In the data rows, zero lies at 4.5, halfway between 4 and 5.
Here are some points, each followed by its number:
[3 3 6 4 5 5 5 1 5 2 8 2 4 4 4 5] 0
[5 4 3 5 3 5 5 4 4 3 2 7 4 3 5 4] 1
[4 6 4 5 3 4 6 5 2 3 6 3 3 5 4 4] 2
[5 7 3 3 6 3 5 4 4 3 7 3 3 5 6 5] 3
[2 4 5 5 1 4 4 7 1 3 4 4 2 5 5 5] 4
[5 7 3 4 5 4 3 4 5 4 4 1 6 5 3 4] 5
[5 6 6 5 4 3 5 4 7 5 6 2 4 3 3 3] 6
[4 8 5 4 5 2 3 5 9 5 4 2 8 4 3 3] 7
[3 4 6 4 5 6 4 5 7 4 5 5 6 4 4 6] 8
[4 5 8 3 1 4 4 3 4 5 4 4 4 3 4 5] 9
[6 5 7 4 8 6 6 0 8 3 7 3 7 7 4 5] 10
[4 3 6 4 4 5 4 4 6 3 5 6 6 4 4 5] 11
[3 4 7 6 4 4 3 4 7 6 2 3 4 6 3 4] 12
[4 6 4 4 8 3 3 3 8 3 6 5 5 1 6 3] 13
[4 6 2 5 4 3 2 8 3 4 5 4 2 5 6 5] 14
[4 4 7 3 0 4 4 6 2 5 3 6 3 2 4 6] 15
[4 6 4 4 6 7 6 3 3 4 7 3 3 4 5 5] 16
[4 3 9 5 2 6 5 4 5 7 1 4 5 3 2 4] 17
[6 5 7 4 8 5 6 0 7 3 8 2 7 7 5 5] 18
[6 4 4 5 3 4 4 5 2 7 1 8 5 5 5 4] 19
[4 7 6 4 3 3 4 4 4 3 6 3 3 2 5 5] 20
[4 4 1 5 6 5 4 6 1 2 6 6 3 6 6 6] 21
[4 6 4 4 3 5 5 9 3 6 4 6 3 4 5 6] 22
[3 4 4 5 1 4 4 6 3 2 1 5 4 3 4 6] 23
[4 7 4 5 4 3 3 7 5 4 4 2 3 6 5 5] 24
[6 4 5 3 4 1 5 3 3 3 6 7 5 4 6 2] 25
[3 2 4 6 5 8 6 5 4 5 4 7 5 5 5 6] 26
[4 6 4 6 3 3 5 5 3 3 7 2 3 4 4 3] 27
[4 3 1 5 6 5 4 6 1 2 6 6 3 6 6 6] 28
[4 7 5 4 3 3 4 6 3 3 6 3 1 5 6 5] 29
[3 1 8 5 1 7 5 4 2 4 2 7 4 2 3 5] 30
[5 7 4 4 2 2 3 8 5 5 3 4 5 4 4 2] 31
[5 2 8 5 5 4 4 0 4 3 3 5 6 7 4 5] 32
[6 4 5 4 4 3 5 3 4 3 6 2 6 5 3 3] 33
[4 3 4 7 5 2 2 8 5 4 4 4 5 6 5 3] 34
[5 4 7 4 3 5 4 4 4 5 4 5 5 4 3 5] 35
[3 2 8 4 1 6 5 4 2 5 2 7 4 2 3 5] 36
[5 6 7 3 5 3 5 1 8 4 5 4 6 4 5 4] 37
[5 6 6 6 4 4 5 5 6 4 4 6 6 3 4 4] 38
[5 3 6 3 2 5 5 4 1 6 3 6 3 4 4 6] 39
[4 2 4 5 5 7 4 6 4 6 2 4 5 5 4 7] 40
[4 4 3 6 5 7 4 7 6 6 2 6 6 4 3 5] 41
[3 3 6 3 7 4 3 2 9 3 5 5 7 4 5 5] 42
[6 5 6 4 2 4 5 7 4 6 4 6 5 5 4 3] 43
[6 6 7 4 7 5 7 4 6 8 6 8 5 4 6 3] 44
[4 2 5 5 5 5 4 3 5 4 5 2 6 5 2 6] 45
[4 2 7 3 1 3 2 5 3 4 4 4 4 5 4 7] 46
[4 2 1 6 5 6 4 6 5 5 3 5 6 5 3 5] 47
[4 6 5 5 2 2 4 5 5 5 5 1 4 3 2 4] 48
[4 6 5 5 2 2 4 6 5 6 5 1 4 3 2 3] 49
[5 1 4 1 6 8 4 0 3 5 5 4 4 4 4 8] 50
[3 5 3 4 8 3 4 2 6 1 8 0 6 7 4 5] 51
[7 7 2 4 4 2 4 7 1 6 3 7 2 5 7 2] 52
[3 5 4 5 5 5 3 3 5 3 5 2 5 6 5 6] 53
[4 2 5 5 6 8 6 1 5 4 5 4 6 5 3 6] 54
[4 2 8 5 6 6 5 0 5 4 5 3 6 8 3 7] 55
[2 4 2 6 4 7 3 4 4 2 5 1 5 6 3 8] 56
[2 3 4 7 4 6 3 8 5 3 4 3 5 7 4 5] 57
[4 4 3 4 4 7 3 6 2 6 4 2 4 4 3 8] 58
[5 4 6 3 3 5 4 4 2 6 4 6 3 4 5 6] 59
[3 1 8 5 1 6 5 4 2 4 1 6 4 2 3 6] 60
[7 6 5 3 4 2 5 3 2 5 5 6 3 4 7 3] 61
[5 3 4 4 4 3 4 5 2 4 5 7 4 5 5 3] 62
[4 5 4 5 4 6 4 7 4 6 3 4 5 5 4 5] 63
[4 1 4 6 7 8 6 2 5 5 4 4 6 5 3 7] 64
[6 5 5 4 5 1 5 4 4 3 7 7 5 4 7 2] 65
[5 3 7 3 2 3 4 2 3 5 2 6 4 4 5 5] 66
[5 4 4 5 4 4 7 2 4 3 5 5 3 3 4 2] 67
[4 5 6 5 2 2 5 4 2 5 4 5 1 2 4 4] 68
[5 5 3 5 5 3 5 6 6 5 5 7 5 3 5 1] 69
[5 3 5 4 4 4 4 3 4 5 3 5 5 4 4 4] 70
[4 2 8 6 4 7 7 0 3 3 4 4 4 3 0 5] 71
[6 6 5 4 3 1 2 3 5 4 4 5 7 4 4 3] 72
[5 7 4 2 4 2 3 7 5 5 5 5 2 6 8 3] 73
[5 4 4 5 3 4 4 8 4 6 5 4 4 6 6 5] 74
[5 7 5 4 2 1 3 8 5 6 3 5 5 3 4 2] 75
[4 5 8 3 3 4 4 1 5 3 5 4 5 4 4 5] 76
[6 6 5 4 4 4 5 3 6 6 4 5 7 3 3 4] 77
[6 6 4 2 5 4 4 5 4 5 6 8 5 6 8 4] 78
[5 7 4 3 4 2 4 8 6 5 6 4 4 4 5 4] 79
[5 5 4 5 6 3 3 6 7 5 4 6 4 4 7 2] 80
[6 7 3 4 6 2 3 4 7 4 4 4 7 7 7 3] 81
[6 4 6 3 5 7 7 2 4 5 6 3 3 5 4 6] 82
[5 4 3 3 4 5 4 6 1 4 6 5 2 4 6 6] 83
[5 7 5 4 1 1 3 8 4 5 3 5 4 3 4 3] 84
[4 4 7 5 0 5 5 4 3 5 1 5 5 3 3 4] 85
[5 2 5 5 6 8 5 2 5 6 3 6 6 4 4 6] 86
[5 4 5 5 1 5 4 6 1 6 1 5 3 5 4 6] 87
[7 5 6 4 2 4 7 1 3 7 5 4 5 4 2 3] 88
[4 3 3 5 5 6 4 5 4 5 4 5 4 4 3 6] 89
[6 6 4 1 4 5 6 6 5 8 5 6 4 5 5 5] 90
[5 4 8 3 3 3 4 1 5 4 4 4 6 4 4 5] 91
[5 5 1 5 7 5 3 7 8 5 5 2 5 6 4 5] 92
[5 6 2 4 7 7 5 7 2 4 7 5 3 5 6 5] 93
[4 2 7 3 1 3 2 4 3 4 4 4 5 5 4 6] 94
[4 7 6 2 3 6 6 3 4 5 6 3 3 3 4 6] 95
[6 7 7 3 4 3 5 0 4 2 7 3 5 4 5 4] 96
Which two points above are nearest to each new point? Their numbers follow each, nearest first.
[5 5 5 4 4 3 5 5 2 4 4 7 4 6 6 3] 62 61
[6 5 7 4 2 4 5 7 4 7 3 6 5 5 5 4] 43 35
[4 4 3 3 3 4 3 7 1 4 4 5 3 4 5 6] 83 4
[3 5 3 3 7 3 4 3 6 1 9 0 6 6 5 5] 51 53
[2 5 5 6 2 6 4 7 2 3 4 2 2 4 4 6] 4 2
[4 6 4 1 5 3 3 6 4 5 5 6 1 6 9 5] 73 78
[6 4 5 5 4 2 6 2 4 3 6 2 6 5 3 2] 33 67
[4 4 3 4 3 7 4 6 2 5 4 2 4 4 3 8] 58 89
[4 0 4 6 5 8 5 6 3 7 2 5 4 5 4 7] 40 26
[4 5 4 6 6 6 5 3 7 4 6 0 6 5 1 6] 45 53
[4 2 7 4 5 6 4 0 7 6 2 4 6 4 3 6] 86 54
[4 2 1 7 5 6 4 7 6 5 3 5 6 5 3 5] 47 41
[3 7 3 4 3 3 3 5 1 1 7 2 2 5 6 5] 29 2
[3 4 4 7 4 5 3 8 5 3 4 3 5 7 3 5] 57 34
[5 2 8 4 5 6 6 0 5 5 5 3 6 7 3 7] 55 54
[4 4 4 6 3 6 4 9 3 9 2 4 3 4 2 5] 63 22
[5 2 9 5 5 6 6 0 6 6 4 3 6 6 3 6] 55 32
[6 5 6 6 6 2 6 3 5 4 6 4 6 6 5 3] 33 65
[4 6 3 6 4 3 5 5 3 3 6 2 3 4 4 3] 27 2
[6 6 7 3 6 5 7 4 5 8 6 7 4 4 6 3] 44 90
[3 7 6 3 3 3 4 4 4 2 7 3 3 2 5 5] 20 29
[5 6 1 4 7 5 6 2 5 1 7 6 5 4 7 4] 3 16
[4 7 4 4 4 3 3 8 5 4 4 3 3 6 6 5] 24 14
[4 3 2 5 5 6 5 4 3 1 4 8 5 4 6 5] 1 28
[5 5 5 4 6 7 7 3 4 6 6 5 3 2 5 4] 16 82
[6 6 3 4 5 2 3 4 7 4 4 5 6 7 7 3] 81 80
[1 3 6 6 3 7 3 7 4 4 2 5 4 4 4 8] 40 23
[3 2 7 6 5 6 6 4 4 4 6 6 3 5 6 5] 26 11
[6 5 5 4 5 1 5 4 4 3 6 7 6 4 7 2] 65 25
[4 4 3 3 4 6 4 4 1 3 6 6 3 4 7 6] 83 21
[3 6 2 4 3 5 5 9 3 5 5 5 2 3 5 6] 22 14
[5 7 6 6 4 3 5 6 7 4 5 5 6 3 4 3] 38 6
[6 8 5 1 3 0 4 7 5 5 6 5 3 6 8 3] 73 79
[4 3 5 5 2 4 3 8 5 6 2 4 5 6 3 5] 63 74
[4 2 1 4 5 6 4 5 2 3 3 9 5 3 6 5] 1 28
[4 6 2 0 3 3 4 8 2 5 6 5 0 4 7 6] 83 14
[5 6 4 4 5 1 6 6 6 3 6 5 5 3 4 0] 69 65
[3 6 4 5 4 6 4 8 6 6 4 2 3 4 4 6] 63 24
[6 5 3 5 3 3 4 6 3 7 1 8 4 5 6 4] 19 52
[7 8 6 3 3 2 5 3 2 5 5 6 2 4 7 3] 61 25
[4 6 5 5 3 5 2 5 4 7 2 3 5 4 3 7] 63 58
[4 4 3 3 4 6 4 4 0 2 6 6 3 4 7 6] 83 21
[3 0 4 6 7 9 6 3 4 6 4 4 4 5 3 7] 64 54
[3 2 7 6 4 6 6 3 3 4 6 6 3 5 5 6] 26 59
[5 3 3 6 5 6 6 4 3 6 4 5 4 4 4 5] 89 26
[7 5 1 5 5 2 6 7 2 5 5 7 3 4 6 1] 52 69
[3 3 4 6 5 8 5 6 3 4 4 6 4 5 5 7] 26 89
[3 3 4 5 5 6 4 4 1 5 5 6 2 3 3 5] 89 59
[5 4 5 5 7 6 7 3 3 4 8 7 3 3 6 4] 16 67
[8 8 1 4 4 2 5 8 1 6 4 8 2 5 8 2] 52 73
[5 4 3 4 6 2 4 3 4 3 6 3 6 8 4 4] 33 53
[5 3 5 5 7 7 7 0 8 3 4 5 7 4 3 5] 54 64
[6 4 6 3 4 6 6 3 4 9 1 8 4 4 5 4] 19 59
[4 6 3 1 6 3 2 7 5 4 6 6 1 6 9 5] 73 78
[3 2 3 6 6 8 5 5 3 4 4 7 5 5 6 6] 26 89
[3 3 3 5 5 6 4 6 5 5 4 5 4 4 4 6] 89 40
[4 2 5 6 4 5 4 3 5 5 4 2 6 5 1 6] 45 89
[5 3 6 5 3 3 6 2 5 3 5 4 6 5 3 4] 33 91
[6 7 5 2 4 2 3 6 5 5 5 5 2 6 8 3] 73 79
[6 5 6 5 6 5 9 1 4 4 8 5 6 4 5 2] 67 96
[5 7 7 5 4 3 5 5 6 5 4 6 6 3 4 3] 38 77
[4 4 2 4 8 6 4 5 8 5 5 5 5 6 6 4] 92 80
[4 5 5 5 5 5 4 4 5 2 5 2 5 6 5 6] 53 45
[4 6 3 4 5 2 5 4 4 3 7 3 3 5 5 4] 3 27
[5 6 2 3 6 3 2 3 6 2 6 3 6 6 7 4] 81 3
[5 5 9 3 6 4 5 0 8 5 7 3 5 4 4 4] 37 76
[6 3 5 5 4 4 6 5 6 6 4 9 5 4 5 1] 69 43
[3 3 3 5 4 6 5 6 3 5 5 4 2 5 4 5] 89 63
[4 5 3 4 5 4 3 4 3 3 6 2 4 7 5 6] 53 3
[6 6 7 3 7 6 7 5 5 8 7 7 5 4 6 3] 44 90
[6 7 3 4 7 4 4 6 7 5 6 2 4 6 5 4] 92 3
[5 7 8 7 4 5 7 5 6 5 6 3 4 4 4 3] 6 38
[4 3 4 5 2 5 3 4 1 2 2 3 4 5 4 7] 23 87
[4 3 7 5 1 5 3 4 4 5 0 7 7 3 3 5] 85 36
[4 5 5 5 2 4 5 4 1 3 4 3 2 4 4 5] 2 4
[3 2 3 6 5 8 5 6 4 4 3 7 5 5 4 6] 26 89
[6 6 2 5 6 3 4 7 6 5 5 5 4 5 6 3] 80 69
[4 5 2 5 6 6 5 6 4 3 6 4 3 5 6 5] 93 21
[5 4 4 5 3 4 4 7 4 6 4 4 4 5 6 5] 74 63
[6 5 3 4 5 3 5 6 6 5 5 8 5 2 6 1] 69 80
[4 4 5 6 6 5 5 5 8 6 4 2 6 6 3 4] 12 45
[5 6 4 4 6 3 5 2 3 2 9 1 4 6 5 4] 3 51
[3 3 5 4 5 5 6 1 4 2 8 2 4 4 4 5] 0 16
[4 5 3 5 4 5 4 7 4 6 3 4 5 5 4 5] 63 74
[4 6 5 5 4 2 5 5 6 4 6 3 3 4 4 3] 6 27
[3 3 6 4 4 5 4 4 5 3 5 6 6 4 4 5] 11 8
